In the data rows, zero lies at 4.5, halfway between 4 and 5.
In each game, the first row plays the second. By how much does the first row win? 15 means about a draw, 30 a big win and 0 a big loss. Wins can go round in a circle. Each row has two weighted sums of its numbers, A and B, taken from their middle values. A row wins by its A times the other's B, less its B times the other's A.
np.array([5, 5, 5, 6, 5, 3, 3, 6, 6, 5, 3, 6, 3, 5, 5, 5])
np.array([5, 3, 3, 4, 4, 6, 3, 6, 5, 5, 3, 6, 6, 5, 6, 4]) 18
np.array([4, 6, 4, 4, 3, 4, 3, 3, 5, 4, 6, 4, 3, 4, 5, 3])
np.array([3, 6, 5, 3, 4, 5, 1, 2, 4, 5, 6, 6, 2, 4, 5, 3]) 14
np.array([3, 5, 7, 5, 3, 5, 4, 3, 6, 4, 5, 6, 3, 2, 4, 4])
np.array([6, 5, 3, 7, 6, 5, 4, 6, 5, 4, 0, 8, 4, 6, 5, 6]) 6
np.array([6, 4, 5, 4, 2, 7, 5, 4, 3, 5, 7, 4, 6, 5, 4, 4])
np.array([4, 3, 3, 5, 5, 6, 6, 6, 6, 5, 4, 4, 5, 4, 4, 5]) 15
np.array([6, 6, 2, 5, 7, 7, 2, 5, 4, 4, 2, 8, 6, 7, 7, 5])
np.array([3, 3, 5, 2, 3, 2, 2, 5, 5, 5, 4, 3, 3, 3, 4, 5]) 24
np.array([5, 3, 4, 7, 6, 4, 3, 5, 4, 5, 3, 4, 5, 6, 5, 6])
np.array([4, 5, 6, 4, 5, 4, 3, 4, 6, 4, 5, 5, 4, 5, 5, 4]) 13
np.array([7, 4, 2, 6, 8, 6, 5, 5, 6, 4, 1, 8, 8, 6, 8, 6])
np.array([6, 4, 2, 6, 5, 5, 4, 6, 4, 6, 4, 4, 6, 6, 6, 7]) 13
np.array([6, 6, 3, 5, 5, 4, 4, 5, 6, 5, 5, 4, 6, 5, 7, 2])
np.array([3, 4, 7, 6, 5, 5, 7, 5, 5, 4, 4, 4, 6, 6, 4, 5]) 15
np.array([5, 5, 3, 4, 5, 6, 2, 6, 5, 5, 4, 5, 6, 5, 6, 4])
np.array([7, 7, 1, 7, 6, 5, 4, 6, 5, 6, 3, 5, 9, 7, 7, 7]) 16
np.array([4, 5, 7, 3, 6, 5, 7, 4, 6, 4, 4, 4, 6, 5, 4, 6])
np.array([5, 4, 3, 6, 7, 6, 5, 6, 6, 4, 3, 6, 7, 5, 5, 4]) 11
np.array([6, 5, 4, 5, 4, 4, 6, 5, 6, 5, 4, 6, 5, 6, 6, 4])
np.array([4, 5, 3, 5, 7, 6, 5, 5, 6, 4, 4, 5, 5, 5, 5, 5]) 14
np.array([6, 6, 3, 6, 7, 5, 4, 6, 5, 5, 2, 4, 6, 7, 4, 6])
np.array([4, 7, 4, 4, 2, 4, 3, 4, 4, 5, 6, 4, 4, 3, 5, 4]) 23
np.array([4, 6, 5, 6, 4, 3, 5, 5, 5, 3, 5, 3, 2, 3, 4, 5])
np.array([4, 5, 5, 4, 4, 3, 3, 3, 3, 5, 6, 3, 4, 4, 6, 4]) 16
np.array([2, 5, 7, 4, 6, 4, 5, 5, 5, 4, 5, 3, 5, 2, 3, 6])
np.array([6, 3, 4, 3, 5, 6, 5, 6, 6, 5, 2, 4, 5, 5, 5, 4]) 20
np.array([4, 4, 5, 5, 6, 6, 3, 3, 4, 4, 5, 1, 4, 4, 2, 6])
np.array([3, 3, 4, 4, 4, 3, 5, 3, 4, 3, 6, 5, 4, 4, 2, 3]) 8
np.array([6, 6, 5, 4, 5, 5, 5, 5, 4, 4, 5, 4, 5, 4, 5, 6])
np.array([6, 5, 5, 5, 5, 5, 2, 4, 5, 3, 5, 4, 4, 4, 5, 5]) 13
np.array([4, 5, 7, 4, 3, 5, 5, 4, 2, 4, 5, 5, 3, 1, 5, 5])
np.array([6, 4, 3, 6, 6, 6, 8, 6, 7, 5, 2, 6, 7, 7, 6, 6]) 9
np.array([7, 3, 4, 7, 6, 7, 6, 6, 5, 5, 2, 6, 8, 7, 3, 8])
np.array([4, 6, 7, 5, 5, 6, 6, 5, 5, 4, 5, 5, 3, 5, 4, 5]) 16
np.array([5, 5, 3, 4, 5, 5, 5, 3, 4, 4, 4, 6, 4, 5, 4, 5])
np.array([4, 4, 4, 6, 5, 5, 5, 5, 5, 5, 5, 5, 5, 4, 5, 5]) 14
np.array([6, 6, 3, 4, 4, 6, 4, 5, 4, 5, 4, 5, 6, 3, 5, 5])
np.array([5, 2, 5, 6, 5, 4, 5, 5, 6, 5, 5, 4, 4, 4, 4, 2]) 17
np.array([4, 3, 4, 6, 5, 4, 6, 6, 5, 4, 4, 4, 5, 4, 4, 5])
np.array([5, 2, 4, 3, 5, 4, 6, 6, 5, 5, 4, 3, 6, 5, 4, 7]) 15
np.array([2, 5, 6, 2, 4, 3, 7, 4, 3, 4, 6, 4, 1, 4, 4, 3])
np.array([2, 3, 8, 1, 2, 2, 2, 3, 2, 5, 7, 2, 1, 0, 2, 3]) 27
np.array([4, 5, 7, 5, 6, 4, 7, 4, 5, 4, 6, 4, 3, 4, 5, 2])
np.array([3, 6, 8, 3, 4, 5, 4, 3, 2, 4, 7, 3, 4, 4, 2, 2]) 5
np.array([3, 5, 5, 4, 4, 4, 2, 6, 4, 4, 6, 6, 5, 6, 4, 4])
np.array([5, 4, 3, 5, 3, 5, 4, 5, 6, 6, 5, 3, 5, 5, 5, 4]) 21
np.array([5, 4, 4, 6, 8, 5, 6, 5, 6, 4, 3, 9, 7, 8, 5, 8])
np.array([3, 5, 7, 3, 2, 3, 6, 3, 4, 4, 8, 2, 2, 2, 3, 3]) 14
np.array([7, 4, 3, 7, 5, 5, 6, 6, 7, 4, 2, 5, 7, 7, 8, 7])
np.array([4, 8, 2, 5, 5, 5, 6, 3, 6, 5, 4, 6, 3, 4, 4, 5]) 27
np.array([5, 6, 4, 7, 5, 6, 4, 4, 5, 4, 6, 6, 4, 5, 5, 4])
np.array([5, 6, 4, 3, 5, 5, 2, 5, 4, 5, 4, 5, 3, 4, 4, 4]) 19
np.array([8, 3, 2, 6, 6, 6, 5, 4, 5, 4, 3, 4, 5, 5, 5, 7])
np.array([6, 5, 0, 6, 5, 7, 4, 5, 7, 6, 3, 6, 7, 8, 6, 6]) 16
np.array([7, 6, 5, 6, 7, 6, 4, 5, 4, 4, 4, 6, 6, 6, 5, 5])
np.array([6, 5, 2, 5, 6, 5, 4, 4, 3, 4, 2, 6, 7, 6, 5, 6]) 22
np.array([6, 7, 2, 2, 5, 6, 3, 5, 4, 5, 3, 7, 5, 6, 5, 6])
np.array([7, 4, 6, 4, 3, 4, 5, 4, 5, 4, 5, 2, 4, 5, 3, 4]) 6
np.array([3, 4, 7, 1, 2, 2, 4, 4, 3, 6, 9, 2, 2, 3, 5, 4])
np.array([6, 6, 4, 6, 7, 5, 5, 4, 5, 4, 4, 8, 4, 5, 4, 6]) 17
np.array([6, 4, 2, 6, 6, 5, 7, 7, 7, 4, 1, 7, 7, 7, 7, 6])
np.array([2, 4, 7, 1, 1, 6, 0, 1, 3, 6, 8, 1, 2, 1, 3, 2]) 17
np.array([7, 4, 3, 6, 4, 5, 5, 5, 5, 4, 3, 3, 5, 7, 2, 6])
np.array([5, 3, 4, 5, 5, 3, 6, 4, 5, 3, 5, 4, 4, 4, 4, 5]) 15
np.array([3, 6, 6, 5, 5, 5, 5, 4, 4, 4, 4, 5, 3, 5, 3, 3])
np.array([5, 4, 5, 3, 7, 5, 4, 5, 4, 4, 5, 5, 4, 7, 5, 5]) 11
np.array([7, 5, 6, 6, 5, 6, 2, 5, 5, 3, 4, 5, 6, 4, 5, 7])
np.array([8, 6, 2, 6, 4, 5, 5, 6, 3, 5, 3, 7, 7, 7, 6, 5]) 20
np.array([5, 3, 4, 4, 4, 3, 5, 4, 4, 5, 6, 4, 2, 3, 5, 3])
np.array([7, 4, 3, 5, 6, 6, 4, 7, 5, 5, 1, 6, 7, 7, 8, 6]) 14
np.array([2, 5, 4, 2, 3, 5, 5, 4, 4, 6, 7, 3, 3, 2, 6, 3])
np.array([3, 5, 6, 5, 6, 5, 5, 5, 7, 5, 4, 6, 5, 5, 4, 4]) 16
np.array([2, 4, 6, 3, 1, 3, 2, 3, 5, 5, 7, 1, 0, 1, 1, 0])
np.array([2, 5, 4, 4, 2, 5, 3, 4, 3, 5, 7, 1, 4, 3, 3, 4]) 13
np.array([6, 4, 5, 5, 2, 3, 2, 5, 4, 4, 6, 0, 5, 3, 3, 4])
np.array([5, 5, 7, 5, 4, 5, 6, 4, 5, 4, 5, 2, 5, 4, 3, 6]) 28
np.array([5, 7, 5, 2, 3, 6, 4, 4, 3, 4, 6, 4, 4, 3, 5, 5])
np.array([4, 3, 4, 6, 6, 6, 3, 6, 5, 5, 4, 6, 5, 7, 6, 5]) 16
np.array([3, 2, 5, 3, 3, 4, 6, 4, 4, 5, 7, 3, 4, 3, 4, 3])
np.array([2, 5, 9, 1, 2, 3, 6, 3, 2, 4, 7, 1, 1, 0, 2, 2]) 12
np.array([5, 5, 3, 6, 6, 5, 6, 6, 7, 5, 2, 6, 7, 7, 4, 5])
np.array([2, 6, 5, 3, 3, 2, 1, 2, 2, 5, 8, 4, 2, 2, 1, 1]) 17
np.array([4, 4, 5, 5, 5, 5, 7, 5, 5, 5, 5, 3, 4, 4, 3, 5])
np.array([4, 7, 4, 4, 2, 5, 3, 4, 2, 4, 7, 3, 4, 6, 3, 2]) 15
np.array([1, 2, 4, 4, 4, 5, 4, 3, 4, 4, 5, 4, 4, 4, 5, 3])
np.array([4, 4, 5, 3, 5, 4, 3, 4, 6, 3, 5, 4, 5, 6, 5, 4]) 28
np.array([4, 4, 5, 6, 7, 4, 3, 5, 5, 4, 4, 6, 4, 5, 3, 5])
np.array([4, 5, 7, 6, 5, 6, 5, 5, 4, 3, 2, 5, 4, 5, 3, 4]) 16
np.array([5, 5, 0, 4, 7, 7, 4, 6, 5, 5, 2, 7, 6, 6, 6, 4])
np.array([6, 4, 6, 4, 4, 5, 3, 6, 1, 5, 6, 5, 5, 3, 4, 4]) 18
np.array([4, 3, 2, 3, 2, 6, 3, 5, 4, 5, 5, 5, 4, 5, 5, 3])
np.array([3, 6, 3, 6, 4, 4, 4, 4, 5, 4, 5, 5, 4, 4, 3, 4]) 11
np.array([4, 4, 4, 6, 3, 5, 5, 4, 5, 5, 5, 5, 6, 3, 4, 3])
np.array([1, 6, 8, 3, 3, 3, 2, 2, 4, 5, 7, 4, 3, 2, 3, 1]) 14
np.array([6, 7, 3, 5, 6, 5, 6, 6, 6, 3, 2, 7, 6, 5, 5, 6])
np.array([3, 5, 5, 6, 7, 6, 8, 5, 7, 5, 2, 8, 4, 5, 5, 7]) 6
np.array([4, 5, 3, 6, 4, 8, 4, 5, 5, 5, 3, 5, 5, 6, 5, 4])
np.array([4, 5, 4, 4, 4, 5, 4, 4, 4, 5, 5, 4, 6, 5, 5, 2]) 12
np.array([6, 8, 3, 7, 6, 6, 5, 5, 5, 3, 2, 5, 5, 5, 7, 6])
np.array([2, 5, 6, 3, 2, 4, 2, 3, 3, 3, 7, 3, 1, 1, 5, 1]) 28
np.array([8, 6, 4, 8, 6, 4, 4, 6, 3, 4, 3, 4, 7, 6, 6, 7])
np.array([1, 5, 6, 4, 1, 3, 3, 2, 4, 5, 8, 1, 2, 1, 3, 2]) 14
np.array([5, 6, 5, 4, 4, 5, 2, 5, 4, 3, 4, 5, 5, 3, 5, 5])
np.array([5, 8, 4, 7, 3, 5, 5, 5, 3, 5, 5, 4, 6, 6, 6, 6]) 7
np.array([4, 4, 6, 4, 2, 6, 0, 4, 5, 5, 5, 3, 4, 4, 5, 3])
np.array([6, 4, 4, 6, 4, 3, 6, 5, 4, 5, 5, 2, 6, 4, 4, 6]) 21
np.array([4, 6, 1, 7, 5, 6, 3, 5, 5, 5, 4, 5, 5, 6, 4, 4])
np.array([6, 2, 4, 3, 4, 4, 5, 5, 4, 4, 5, 5, 4, 5, 5, 5]) 17
np.array([2, 8, 7, 2, 2, 3, 5, 3, 4, 5, 7, 2, 3, 3, 5, 3])
np.array([5, 5, 4, 2, 4, 6, 8, 5, 5, 4, 5, 4, 5, 6, 3, 4]) 13
np.array([7, 3, 2, 6, 5, 5, 5, 5, 5, 5, 3, 5, 5, 5, 6, 5])
np.array([1, 3, 7, 1, 3, 2, 3, 3, 3, 5, 6, 5, 2, 2, 3, 2]) 23
np.array([6, 5, 8, 7, 5, 5, 5, 4, 4, 4, 3, 4, 5, 5, 4, 7])
np.array([4, 4, 6, 3, 5, 3, 7, 4, 6, 4, 6, 2, 3, 3, 3, 5]) 11
np.array([7, 3, 3, 7, 8, 6, 5, 6, 7, 5, 1, 6, 6, 7, 7, 6])
np.array([3, 4, 5, 5, 5, 4, 4, 3, 3, 4, 5, 5, 5, 3, 5, 3]) 11
np.array([6, 2, 2, 6, 7, 5, 5, 7, 5, 5, 3, 6, 7, 7, 8, 7])
np.array([6, 4, 4, 3, 7, 5, 8, 6, 5, 4, 2, 5, 6, 6, 6, 6]) 16
np.array([5, 5, 6, 3, 6, 5, 5, 6, 4, 4, 3, 5, 6, 7, 6, 4])
np.array([5, 2, 5, 5, 5, 4, 6, 6, 5, 5, 4, 6, 4, 5, 4, 4]) 16
np.array([4, 3, 5, 6, 5, 4, 6, 4, 4, 6, 6, 3, 3, 4, 6, 3])
np.array([8, 4, 2, 9, 6, 5, 5, 6, 5, 6, 2, 6, 7, 8, 6, 6]) 24
np.array([6, 6, 5, 3, 5, 4, 6, 6, 4, 6, 5, 8, 5, 5, 6, 4])
np.array([6, 5, 5, 6, 7, 5, 3, 5, 3, 4, 3, 3, 6, 5, 4, 6]) 12
np.array([5, 6, 6, 5, 6, 7, 7, 5, 4, 4, 3, 5, 5, 5, 5, 6])
np.array([5, 5, 4, 5, 4, 3, 3, 5, 4, 5, 6, 6, 5, 4, 5, 4]) 15
np.array([5, 5, 4, 4, 3, 4, 6, 5, 7, 3, 5, 2, 4, 5, 3, 5])
np.array([7, 3, 3, 5, 4, 5, 7, 7, 4, 4, 3, 5, 6, 5, 6, 6]) 15
np.array([6, 5, 3, 7, 8, 3, 5, 5, 6, 4, 3, 6, 6, 5, 7, 7])
np.array([5, 5, 6, 5, 4, 5, 5, 5, 4, 5, 5, 3, 4, 3, 3, 6]) 13
np.array([7, 6, 4, 3, 6, 3, 6, 4, 6, 4, 5, 6, 6, 6, 4, 6])
np.array([3, 2, 5, 5, 2, 6, 5, 3, 4, 5, 6, 4, 3, 3, 4, 1]) 14
np.array([6, 6, 1, 4, 5, 6, 1, 3, 3, 5, 3, 6, 4, 5, 3, 4])
np.array([6, 4, 4, 6, 4, 4, 6, 5, 5, 5, 6, 3, 5, 4, 6, 4]) 4
np.array([4, 3, 5, 4, 4, 4, 8, 4, 4, 5, 6, 4, 5, 3, 3, 4])
np.array([5, 4, 2, 8, 7, 5, 4, 6, 4, 6, 3, 6, 7, 7, 7, 5]) 17
np.array([3, 2, 7, 3, 3, 1, 5, 3, 5, 5, 7, 1, 2, 1, 4, 1])
np.array([6, 2, 4, 3, 5, 6, 6, 5, 6, 5, 5, 2, 4, 5, 3, 5]) 29
np.array([6, 5, 2, 6, 4, 6, 4, 5, 3, 4, 3, 5, 6, 6, 7, 6])
np.array([5, 4, 2, 4, 3, 6, 6, 6, 4, 5, 4, 5, 6, 6, 8, 3]) 14
np.array([6, 4, 3, 3, 4, 4, 2, 3, 4, 5, 5, 4, 4, 3, 3, 3])
np.array([5, 6, 3, 6, 8, 6, 4, 5, 2, 4, 3, 4, 5, 5, 3, 5]) 10
np.array([6, 4, 5, 4, 7, 6, 2, 6, 6, 5, 3, 8, 7, 4, 6, 7])
np.array([4, 5, 7, 5, 7, 5, 6, 4, 6, 5, 1, 5, 4, 4, 5, 7]) 14
np.array([4, 5, 4, 2, 2, 4, 0, 4, 3, 5, 7, 3, 4, 3, 3, 4])
np.array([3, 6, 5, 3, 2, 2, 3, 4, 4, 4, 8, 2, 3, 2, 5, 3]) 16
np.array([8, 5, 0, 9, 8, 8, 5, 7, 4, 5, 1, 8, 9, 8, 7, 7])
np.array([2, 4, 6, 4, 2, 1, 3, 5, 3, 4, 7, 3, 2, 2, 3, 4]) 27
np.array([3, 4, 5, 5, 4, 3, 6, 3, 4, 5, 6, 5, 4, 3, 1, 3])
np.array([3, 4, 4, 4, 3, 2, 5, 6, 4, 5, 6, 3, 5, 5, 4, 5]) 16
np.array([5, 3, 6, 5, 4, 3, 4, 4, 3, 5, 5, 4, 3, 3, 7, 4])
np.array([4, 6, 4, 6, 5, 2, 6, 4, 6, 5, 5, 5, 4, 4, 5, 4]) 15
np.array([5, 3, 4, 5, 6, 5, 6, 6, 4, 4, 4, 4, 5, 4, 6, 5])
np.array([2, 4, 5, 3, 0, 3, 0, 3, 4, 5, 9, 3, 3, 3, 2, 1]) 11
np.array([4, 3, 4, 4, 6, 4, 5, 7, 4, 3, 3, 6, 6, 7, 4, 6])
np.array([7, 4, 3, 6, 7, 4, 5, 6, 5, 3, 2, 6, 7, 9, 5, 8]) 14
np.array([5, 6, 3, 5, 3, 4, 2, 5, 3, 5, 6, 3, 5, 5, 5, 5])
np.array([4, 5, 6, 5, 4, 5, 5, 3, 4, 5, 4, 5, 3, 2, 5, 5]) 14
np.array([7, 4, 2, 6, 7, 5, 8, 6, 4, 4, 2, 5, 7, 8, 4, 6])
np.array([6, 5, 4, 4, 6, 5, 6, 5, 6, 4, 5, 3, 6, 5, 6, 5]) 2
np.array([5, 4, 6, 4, 6, 4, 5, 4, 7, 3, 4, 6, 5, 5, 8, 5])
np.array([0, 4, 8, 2, 1, 3, 5, 1, 3, 5, 8, 2, 2, 2, 3, 1]) 11
np.array([6, 6, 3, 4, 7, 4, 5, 5, 4, 4, 4, 5, 6, 4, 6, 6])
np.array([3, 6, 6, 3, 3, 3, 6, 4, 2, 5, 7, 2, 2, 2, 2, 3]) 12
np.array([4, 6, 2, 5, 4, 4, 6, 5, 5, 5, 5, 6, 4, 5, 3, 4])
np.array([6, 3, 6, 2, 2, 5, 7, 4, 3, 4, 6, 2, 4, 2, 4, 6]) 15
np.array([4, 7, 5, 2, 0, 4, 0, 4, 3, 4, 7, 2, 3, 2, 2, 0])
np.array([1, 5, 6, 2, 2, 4, 5, 3, 5, 3, 6, 1, 0, 3, 3, 1]) 13
np.array([3, 4, 6, 4, 4, 5, 4, 4, 3, 4, 7, 4, 3, 4, 4, 3])
np.array([6, 5, 4, 5, 5, 5, 3, 4, 5, 5, 2, 6, 6, 6, 5, 4]) 16
np.array([5, 4, 4, 4, 5, 5, 5, 5, 5, 5, 5, 5, 5, 5, 5, 5])
np.array([5, 4, 2, 3, 5, 6, 3, 5, 5, 6, 5, 4, 6, 5, 5, 6]) 14
np.array([5, 5, 4, 5, 6, 6, 4, 5, 6, 5, 3, 6, 6, 5, 4, 5])
np.array([1, 5, 7, 2, 0, 2, 3, 3, 4, 4, 7, 3, 2, 2, 2, 2]) 11
np.array([2, 6, 8, 3, 3, 3, 5, 2, 4, 4, 6, 5, 1, 3, 2, 1])
np.array([4, 3, 4, 2, 2, 5, 3, 5, 5, 6, 6, 1, 4, 5, 5, 6]) 15
np.array([4, 4, 5, 5, 6, 4, 4, 5, 5, 5, 4, 6, 5, 4, 5, 5])
np.array([3, 5, 6, 4, 4, 3, 4, 4, 5, 4, 4, 3, 3, 3, 4, 5]) 13
np.array([6, 2, 1, 7, 6, 6, 6, 6, 4, 3, 4, 6, 8, 6, 6, 7])
np.array([5, 3, 3, 5, 2, 7, 3, 6, 6, 5, 4, 5, 7, 6, 6, 7]) 16
